The rows of M fall into 4 groups, and each row is roughly a mix of its group's hidden directions.
M (151 x 10):
[[ -1 -53   8  33  12 -11  -8 -32   5   3]
 [ -7  15   8  -2 -22  -1 -48 -16 -33 -28]
 [ 10  34 -29 -29  30  29 -12  -6 -12  18]
 [-24  46  10 -20   7  17  21  -6   9  34]
 [ 36  16  -2 -21   4 -33 -11   0 -26 -37]
 [  7  13  13 -59 -30  -5  17   6 -11   7]
 [ 15 -36  14   8  10  25  11 -23  27  38]
 [ 19  29  18  24   7 -22  38 -13 -11  29]
 [  4 -16   1   0 -26   3 -44 -10 -42 -21]
 [ 15 -56  -3  -8   7 -13  22 -25  19  15]
 [-11 -27  21   1 -53 -14  -8 -29  -3  -4]
 [ 20 -26  -1  -8 -29 -39 -22 -16 -29 -14]
 [  9  41   6  -9  18   5 -11  39  -6 -37]
 [  9  54  -8 -23  24 -22   1  17  -3  17]
 [-21 -50 -16   9 -12  28 -24  -4  19  11]
 [ 14  -6  43 -37  13 -20  31 -11   1 -13]
 [-23  -3  24 -25  21  26  19 -15  21  37]
 [  3 -21  19 -24   2  -8 -33 -28 -29 -34]
 [ 15  10  19 -58  18 -10 -13 -18 -11 -13]
 [ 30  24   5 -21  32 -12  -7   7 -18 -43]
 [ -9 -42  27  17  -1 -27  21 -15  31  -5]
 [  6  53 -25 -24  16   9  -6  17 -20 -13]
 [ 27  10   4  -2  -3 -29 -23   8 -24 -50]
 [ -6 -37  15  -7 -17 -25  32  13  35 -15]
 [-15 -12 -15   4  -1  -1  41  11  29  45]
 [-23 -24 -34  -4  -8  34  12 -10  30  25]
 [ 13 -47  21   8  -3  -4 -27 -12  -9 -38]
 [ -1  47 -29  30   6  11 -15  27 -13 -10]
 [-24 -38  14  33 -32  -6 -10 -16  11  21]
 [-13  22 -25  36  -6  16  18   4  -6  45]
 [ 44  -4   5 -12  31  21   1  23   3 -36]
 [-16  59 -18 -15   3  -2 -27  10  -9  -7]
 [-21  -7  34 -22 -46  -9 -22 -17 -11   9]
 [  1  29 -26   9 -10  -8 -32  14 -20 -44]
 [-27 -27  20  18 -24  11 -22 -28   0  34]
 [-30  28 -43   9  -2   0 -36 -11 -16   3]
 [ 43 -20  -2 -22  43 -17  -4   0  -8 -19]
 [ 23 -59  17 -13   8 -15   7 -15   8 -15]
 [ 26 -30  10 -13   9  -6  -9 -34   5 -45]
 [ -7 -61  26   0   3  19   1  -9  13 -15]
 [ 22 -34  -7  23  -2  -1  -5 -49 -21   9]
 [-18  49  -6   4  11   8  20  10  -7  42]
 [ -6  40  13 -18   6  16 -44  -3 -26 -13]
 [-13 -34   1   6 -12   7  27  -4  34  42]
 [ 24 -12  18 -12   9  -9 -25 -14 -33 -45]
 [ 37  22 -29   3   6  15 -23 -10 -37 -16]
 [ 30 -11 -18  13  32 -37  17  -6  14 -30]
 [  4  46  -6 -25   6  17 -24  18 -23 -28]
 [-14 -18 -31 -20 -16  15  38 -14  31  16]
 [-24  23 -20  28 -15  21  12  17  12  41]
 [  8 -18   4  14 -13   3 -34 -27 -21 -47]
 [-16 -19 -33   6  15  40 -23  22  16 -18]
 [ 17 -12  23 -22 -32 -23 -20 -38 -14 -16]
 [-20 -12 -25  33 -22  -8  30   1 -23  32]
 [  0 -55   3 -15   3 -10  29 -15   7  27]
 [ 23 -53  -4  11  -9 -15  -3 -34  -3 -18]
 [-33  -4  15 -50 -31  -7  10   2  13  15]
 [-16  23  23  17 -16  28 -19 -31  -6  36]
 [-33  -1  15  -8 -50  -9  -8   6  -9  33]
 [-22  15 -36   4  -1  -6  31  22  21  38]
 [ 38  -5  -4 -11  27 -23 -20 -15 -17 -38]
 [  4  64 -12  11  13   3 -10  13 -20   8]
 [  5  51  -9  -1  14 -10   5  36   4 -30]
 [ 15 -39  33 -33  14 -19  16  -4   8 -21]
 [ -3  41 -28  10  17   5  27  10   2  39]
 [ 31   8   6 -30 -18 -18 -29 -24 -35  -7]
 [ 48  -4  13 -42  24  -2   6 -22  -2   0]
 [ 17  41  -4  12  -5 -25  -8  21 -23 -39]
 [-25 -32  22  16 -16  12 -12 -27  20  35]
 [ 30 -44  -8   8  35  14  19  -5  12 -20]
 [ 27   9  -5  -8   5 -24 -16  16 -20 -54]
 [-27 -45  15  18   5  16  23   8  33   0]
 [ -5  -3   8 -18  25  17  31  16  22  47]
 [-18  21   3  15   6  17  21  -3  22  55]
 [-30  52 -11  17  -5  13  12  15  13  21]
 [ -3  40 -29  40  -9   9 -22  14 -10 -17]
 [-24  29 -10  45  -5  -8 -17  23  -2 -28]
 [ 37  -3  -2  -5  43  -5   6   6 -11 -42]
 [-22  57 -14  16  -4   8   7  16   1  26]
 [ -4 -15 -10   4  -7   0  45  17  23  45]
 [  9  54  -3  -1  13   4 -29   8 -16 -30]
 [-36  13  46 -11  -4  15 -11 -17   9  30]
 [ 23 -32  17 -11  -7 -24 -12 -16  -5 -48]
 [ 15  38  -6 -31  14  14  34  18   9  25]
 [ 13   1   6   1  23  46 -26 -18 -12 -36]
 [ 17   7   1  10  32  32 -14 -23   2 -46]
 [-31  41 -23   9  -9  21 -11   6   9  36]
 [-10   0  18 -19   7   2  29  22  52  20]
 [  7  22 -31 -32  12 -26  -2   4 -17 -40]
 [-28  24 -15 -28   7 -13   9 -14 -24  43]
 [-46 -17   7  29  -6  29  12  17  24   7]
 [  8 -26   6 -10  -5 -59 -18   1 -14 -18]
 [ 34   6  19 -11  20 -21 -24 -11 -22 -40]
 [ 40  30 -20  18  18 -24  22  12 -24  -4]
 [ -2  28 -29 -32  -3   7 -41  12 -13 -25]
 [ 27  39 -33   1  37   5  -3  16 -16  -2]
 [ 26 -49  -3 -20  20 -24  21  -2   4 -18]
 [ -9  17   2 -41  16 -21  19  25  38  -4]
 [ -2 -55  27  29 -18  -5  -5 -16   7   5]
 [-37   7   1   7 -16  20  13   0  15  53]
 [  6 -13  46   0 -16  20 -28  -2  22 -31]
 [ 34   5  -6 -25  43 -15  29   7  17  14]
 [ 17 -46  -7  29  -4 -32   7  -1  -9 -29]
 [-11  42 -15  -1 -31 -32   7  10  -6  32]
 [ 19 -36  25  13  -1 -23 -14   4  -8 -45]
 [ 11 -21   9   4   3  11 -46 -13 -33 -33]
 [ 10 -32  16 -23  -8 -35  31  -2  21  26]
 [ 33 -12  -2  -7 -14  18 -29 -30 -34 -24]
 [ 28  26 -29   0  44  15  -6  13 -12 -20]
 [ 36 -31 -12 -29  10 -25  18   3  -5 -31]
 [  6   1  18   4 -12  11 -45 -24 -36 -27]
 [ 21 -40  -7 -37   8 -19  32   4   0  20]
 [ 28  11 -44  21  22  -8  13  27   5 -22]
 [ 18  -4 -50  -3  18   6  29  17  -1  30]
 [-10  60   3 -18  16  25 -14  12  -7  -2]
 [-20 -19  40  34 -14  21 -15 -13   9  26]
 [-14  54 -13  -9  -1  16  13  15   4  35]
 [-14 -47  26 -16  -3  10  13 -29  27   8]
 [-12  49 -25  -1   9  -4  28  10   2  34]
 [-30  14 -20   7  -1  38 -12  -7  13  44]
 [ 10 -61  25  17 -13   0  -9 -15   4  -4]
 [-14 -43 -14  30 -40   0 -19   2  10 -11]
 [ -9 -12 -18  20  -5  20  19  -3  28  52]
 [ -2 -25 -13  29  -5  11  31 -17  17  44]
 [-26 -36  14  23 -36  -8  -2 -15  16  26]
 [  7 -59  25  -3 -12  -7 -13 -26  -1  -9]
 [-10  24  -2   7 -27  27  12  21  10  49]
 [ 27 -49   4  -2 -15 -32  23 -17   1  -7]
 [  3  -2   8 -16  -1 -17 -25 -41 -46 -15]
 [  8  38 -25   2  36  -4  26  25  14  19]
 [  0  57 -20  -5  18  14  -3  29  -1 -15]
 [-42  27   5  24 -11   6   2  -6  15  41]
 [  6 -50  19  33   6 -16  -1  -9  15 -26]
 [  2  49 -19   3  10  -9  -2  37  -6 -31]
 [-25  53 -19  16  -7  19  -3  15  -1  24]
 [ -3  50 -21  -4  10   3  16  25   1  36]
 [  6  30 -16 -11  29  -5  25  47  15  -5]
 [ 33 -31 -24 -28  -4 -23   2  -1 -18 -32]
 [  9  41   9 -15  19 -17   3  28 -10 -40]
 [ 16 -21  17  20  -4 -18 -15   5  -6 -57]
 [-15  38 -16  16   2  17  15  16  28  40]
 [-38  41  -5  -1 -18  12   9  23   5  31]
 [-18  13   7  -8   4  43 -19  -2   5  49]
 [ 29 -12   3 -10  12 -34  21  10 -14 -47]
 [-23  32 -27   3  -1  30  -3  -2   6  45]
 [-24  35 -10  13 -35  29 -20   3 -23  15]
 [-29 -33  26   1 -12  11  23 -12  25  34]
 [-35  28 -14 -35   6  34   5   8  19  16]
 [-10   3  -6  19 -35  -6 -40 -12 -32 -27]
 [  1  28 -22  41   4  19 -11  40   7 -15]
 [ 16 -29  28  -3  -6   5 -30  -9 -23 -43]]
One row of each group comes first, with its name. Which group is each row after those in?
[  5  -6  17  25 -22 -26 -25  16 -15 -45]	G
[-28  44  -9  19   7  43  -3  13   5   5]	K
[-18  54 -34  16 -14 -14  -9   0 -11   0]	X
[  2 -54  32   0  -8 -12 -13 -27  -2 -17]	L

[-13  32   8 -27 -15 -24  13  15   5  46]	K
[ -8  29 -29   6  16   6 -40  -5 -32 -22]	L
[-28  49  -4  23   1   8  13  15  13  30]	L
[  7 -39   2   6  30 -32  27   9  29 -11]	K
[-13  47 -16 -16   9   9 -33  -1 -28 -17]	L
[  4 -15   1 -57   5 -17   1 -36 -10  -1]	L
[-27  20  34  12 -45 -19  -1 -12  -2  19]	G
[-35  19   6   9 -38 -25 -33   3 -19  -7]	K
[-37   0 -11  30 -21  28   2  -4  21  35]	G
[ 30 -20  21 -17  -2 -37  -2  -3 -15 -40]	G
